(in the rows, 128 means zero)
A: a few groups of rows, each row roughly a mix of its group's hidden directions:
A (156 x 11):
[[129 118 116 137 132 173 149 137 128 190 149]
 [153  94 111 133 152 106 119 142 116  92  81]
 [ 62 146 123 133 108 127 129  88 136 115 138]
 [160 133 158 133 160 122 127  85 117  99  92]
 [140 125  69 132 149 113  95 141 122 106  97]
 [ 86 124 148 123 157 117 117 153 174  98 116]
 [ 90 165 143 119 100 169 152 149 143 128 109]
 [150 121 111 154  73 130 140 120  91 158 137]
 [ 99 165 145 112  97 165 150 156 118 123 102]
 [154  87  95 119 132  99  99  99 100 111 121]
 [131 144 142 109  85 154 140 158  83 132 101]
 [154 100 127 140 165 105 123 147 125  86  90]
 [140 104 128 119  82 127 176  90 120 127 109]
 [125 129 107 179  79 159 125 149 130 115 122]
 [ 69 156 115 151 143 114 142  94 142 113 121]
 [166 100 144  87  99 132 113 159 101 119 116]
 [156  98 113 134 151 110 123 141 117  88  79]
 [160 127 100 113 119 134 145 111  98 185 143]
 [145 119  64 123 102 119 136 124 101 106 104]
 [111 170 147 106 115 159 111 133 121 144 178]
 [129 127 135 101  97  92  97 111 136  82 102]
 [ 87 138 124 162 123 134 161 105 172 119 108]
 [ 71 159 125 160 148 113 141  98 138 126 139]
 [109 132 120 121 162 128 111 159 190 132 149]
 [138 168 155 112 109 137 139 169  84 133 111]
 [150 112 123 151 169 105 120 156 129  90  92]
 [147  96  73 127 116 109 147 116 113 107  95]
 [ 92 144 124 172 128 130 160 114 173 136 111]
 [ 78 149 103 154 133 141 143  91 149 148 144]
 [138 166 156 119 115 141 139 176  87 147 125]
 [ 78 129 134 133 133 151 147 117 187 118 128]
 [ 89 131 149 138 142 147 147 132 188 139 147]
 [ 93 127 124  99  70 129 103  95 130 129 131]
 [177 104 141 110 121 160 117 159 107 160 137]
 [128 118  98 134  73 145 136 138  99 158 157]
 [ 69 148 115 151 129 139 138  89 140 146 148]
 [ 98 123 106 115  91 163 119  92 139 165 139]
 [110 175 143 120 109 155 107 145 116 147 173]
 [157 106 117 140 154 105 126 143 120  83  83]
 [169 106 133 113 115 163 118 152 111 174 145]
 [148 100  72 125 107 113 146 118 106 105 101]
 [ 64 156 120 140 125 112 129  89 138 113 125]
 [ 82 150 123 132  95 164 154 129 152 123  99]
 [146  95  86 135 136 107 156 112 130 105  86]
 [114 136 122 118  84 148 146 128  88 107  83]
 [123 172 165 143 110 143 165 160 116 149 123]
 [131 116  55 123 108 109 131 102 124 126 114]
 [128 160 176 130 149 139  93 162 128 119 155]
 [152 101  84 126 134 106 116 132 110  95  87]
 [112 166 167 119 125 156 103 141 134 149 170]
 [152 138 134 165 169 141 143 152 133 168 154]
 [106 163 150 101 101 162 140 167 115 129 105]
 [ 92 152 111 155 146  97 148 108 157  93 121]
 [ 69 147 116 149 126 139 136  89 144 148 145]
 [133 108  58 128 121 108 131 118 116 119  97]
 [ 75 137 109 120  92 142 123  86 150 129 127]
 [133 152 136 160 181  94 140 138 124  94 120]
 [149  85 117 133 136 105 158 108 130 106  80]
 [149  97 107 121 152  78  98  97 119 115 123]
 [ 80 118 121 111 136 126 119 173 169 127 152]
 [168 123 143 137 116 124 141  86  76 126 108]
 [146 116 135 151 176 106 121 158 131  91  98]
 [138 107  59 121 119 114 124 114 119 119  96]
 [124 139 147 108  86 154 179 100 116 136 141]
 [133 101  56 124 124 109 131 112 123 123 106]
 [120  86  98 134 139 103 113  81 158 112 121]
 [157  78 100 119 136 101  93 108 108 120 122]
 [ 77 131 116 148 118 141 155 103 166 110 104]
 [181 105 159 117 136 125 123 175 108 129 128]
 [ 99 145 133 131 130  86 127 114 141  70 107]
 [ 91 141 131 172 134 131 164 116 173 134 120]
 [107 100 110 150 148 140 127 101 186 121 148]
 [153 101 139 144 173 113 124 146 140  93  91]
 [114 145  66 114  94 144 117 129 100 147 133]
 [143  90  86 135 134 113 154 118 123 111  80]
 [169 111 123 125 128 169 137 163 120 171 144]
 [169 124 141 121 150 117 105 161  98 154 164]
 [166 126 159 124 162 112 126  77 123 117 105]
 [112  89 100 125 134 102 115  82 158 112 111]
 [129 124 151 101 107  96 101 122 115  73 107]
 [121 120 156  98 189 116 124 129 150 101 115]
 [ 73 151 132 126 105 104 119  98 141  92 118]
 [ 77 142 112 128 109 156 146 113 160 107  98]
 [ 71 141 108 130 104 137 127  80 143 131 136]
 [ 90 115 116 105  99 107 135 162 123 161 163]
 [117 138 197 126 124 142 152 118 142 144 156]
 [136  73  99 119 144 103  97  95 135 115 130]
 [107 164 106 121  83 141 121 134 101 152 164]
 [166 135 155 138 160 127 126  87 118  98  94]
 [162 146 140 143 174 145 116 104 145  93 102]
 [ 99 127  93 126 106 137 127 170 154 161 159]
 [ 88 132 134  99 167 116 118 152 175 122 136]
 [129 121  97 145  69 157 136 121  99 150 134]
 [ 99 147 136 134 131  82 126 115 139  73 110]
 [145 109 155 149 180 116 134 154 139  97 102]
 [176 138 137 161 143 151 120  98 123  96 101]
 [106 163 168 132 143 144  98 154 133 149 163]
 [140  92 100 134 149  83 103  89 139 120 123]
 [ 79 122 108 127 112 141 123 177 161 129 145]
 [173 135 128 122 124 112 113 149  65 131 122]
 [126 101  74 138 139 109 125 124 128 134  75]
 [110 152 182 141 160 134 114 146 151 144 154]
 [129 150  92 140 159 122  75 162 131 116 130]
 [130 146 202 128 136 142 129 138 140 124 155]
 [ 97 109 140 107 169 122 119 153 181 122 133]
 [ 83 139 136 115  93 110 100  83 134 111 130]
 [120 169 156 126 108 168 152 169 112 139 132]
 [ 92 119 117 104  77 146 112  91 132 149 138]
 [143 136 129 165 175 146 152 149 125 165 151]
 [ 74 139 133 117 102 100 119  94 126  93 124]
 [ 75 142 115 122  97 118 117  81 142 110 129]
 [186 141 125 162 136 154 121  96 121 113 112]
 [127 118 111  95 117 110 144 137 106 185 161]
 [152 112 116 127 127 176 135 141 124 186 146]
 [ 83 127 108 103  85 125 123  93 141 106 109]
 [ 81 129 117 122 132 129 115 169 178 127 148]
 [ 84 139 121 151 126 136 154 100 178 112 111]
 [ 98 127  94 126 108 138 126 172 154 161 158]
 [145 128 101 121  93 126 139 127  93 179 159]
 [158 112 119 128 128 173 132 143 122 184 150]
 [150 159 148 120 120 122 132 167  70 144 125]
 [111 174 167 133 122 143 158 165 134 153 130]
 [117 177 146 132  99 154 166 140 101 116 111]
 [112 108 126 117  72 124 144 121  76 141 137]
 [163 136 156 129 167 128 123  89 119  95  99]
 [132  79 107 128 153 108  99 101 164 132 149]
 [ 95 113 114 142 139 136 132  97 192 116 130]
 [172 107 113 119 126 104 107 122  71 121 126]
 [111 115 128 129  69 126 142 121  74 129 126]
 [ 78 139 122 142 109 157 156 118 166 118 104]
 [161 128 163 135 140 118 129  85  98  96 100]
 [144 157 157 145 130 144 141 176 118 166 153]
 [145  91  82 134 128 109 159 121 115 106  93]
 [122 150 200 133 137 148 136 138 139 134 151]
 [ 97 126 151 141 151 126 116 143 170  83 101]
 [115 172 158 108 107 163 149 164 109 129 126]
 [130 111  72 143 149 109 112 133 133 126  80]
 [104 139 150 144 150 129 108 141 163  71 112]
 [151 113 121 127 122 173 128 138 119 187 152]
 [ 69 111 127  98 116 109 132 162 141 142 148]
 [132  92 168 131 130 119 184 107 131 126 105]
 [173 124 143 141 175 118 141 169 118 115 112]
 [177  96 152  95 110 126 106 155 110 137 120]
 [178 133 132 142 130 142 136  82  93 126 100]
 [181 106 138 113 125 155 125 169 111 155 134]
 [182 132 133 142 124 138 137  90  83 126 111]
 [173 118 131  99 131 122  94 154  82 134 140]
 [108 145 182 121 117 151 144 111 147 160 158]
 [ 73 131 128 116  89 122 115  86 142 115 129]
 [ 99 138 135 118 109  86 105  93 134  83 116]
 [115 118 126 128  73 134 144 112  72 129 117]
 [176 126 149 150 174 120 133 162 112 139 140]
 [ 84 113 108 104  96 120 133 152 135 166 157]
 [123 169 161 130 117 143 150 175 106 157 130]
 [124 169 137 125  86 154 153 147  99 126  96]
 [129 154 192 140 151 134 115 155 138 118 152]]
one row of each group, then the others: which group is each in?
[170 140 136 113 117 112 115 150  66 135 122]
(45)
[ 96 114 111 123  74 118 135 153 112 155 158]
(37)
[148 107  76 135 138 106 109 139 116 100  90]
(101)
[161 111 118 128 132 168 135 148 120 184 145]
(121)

[137 104 161 104 175  84 132 129 147 142 131]
(37)
[167 132 139 152 102 122 141  96  77 126 108]
(37)
[137  94 121 130 173 100 103 109 154 129 165]
(45)
[151 125 143 136 103 122 146  96  68 121 102]
(37)
[106 134 154 141 158 122 114 145 165  78 106]
(37)
[ 88 125 141 115 161 123 114 153 179 103 128]
(37)
[150  98  83 121 110 112 153 109 109 102  96]
(101)
[123  96 105 106 134 105 110  77 141  92 119]
(45)
[103 130 120 124 153 124 113 166 188 133 150]
(37)
[100 148 116 107  86 142 129 101 122 169 159]
(101)
[119 161  64 119 100 138 109 129 108 135 127]
(101)
[109 125 100 139 125 169 133  92 139 175 151]
(121)
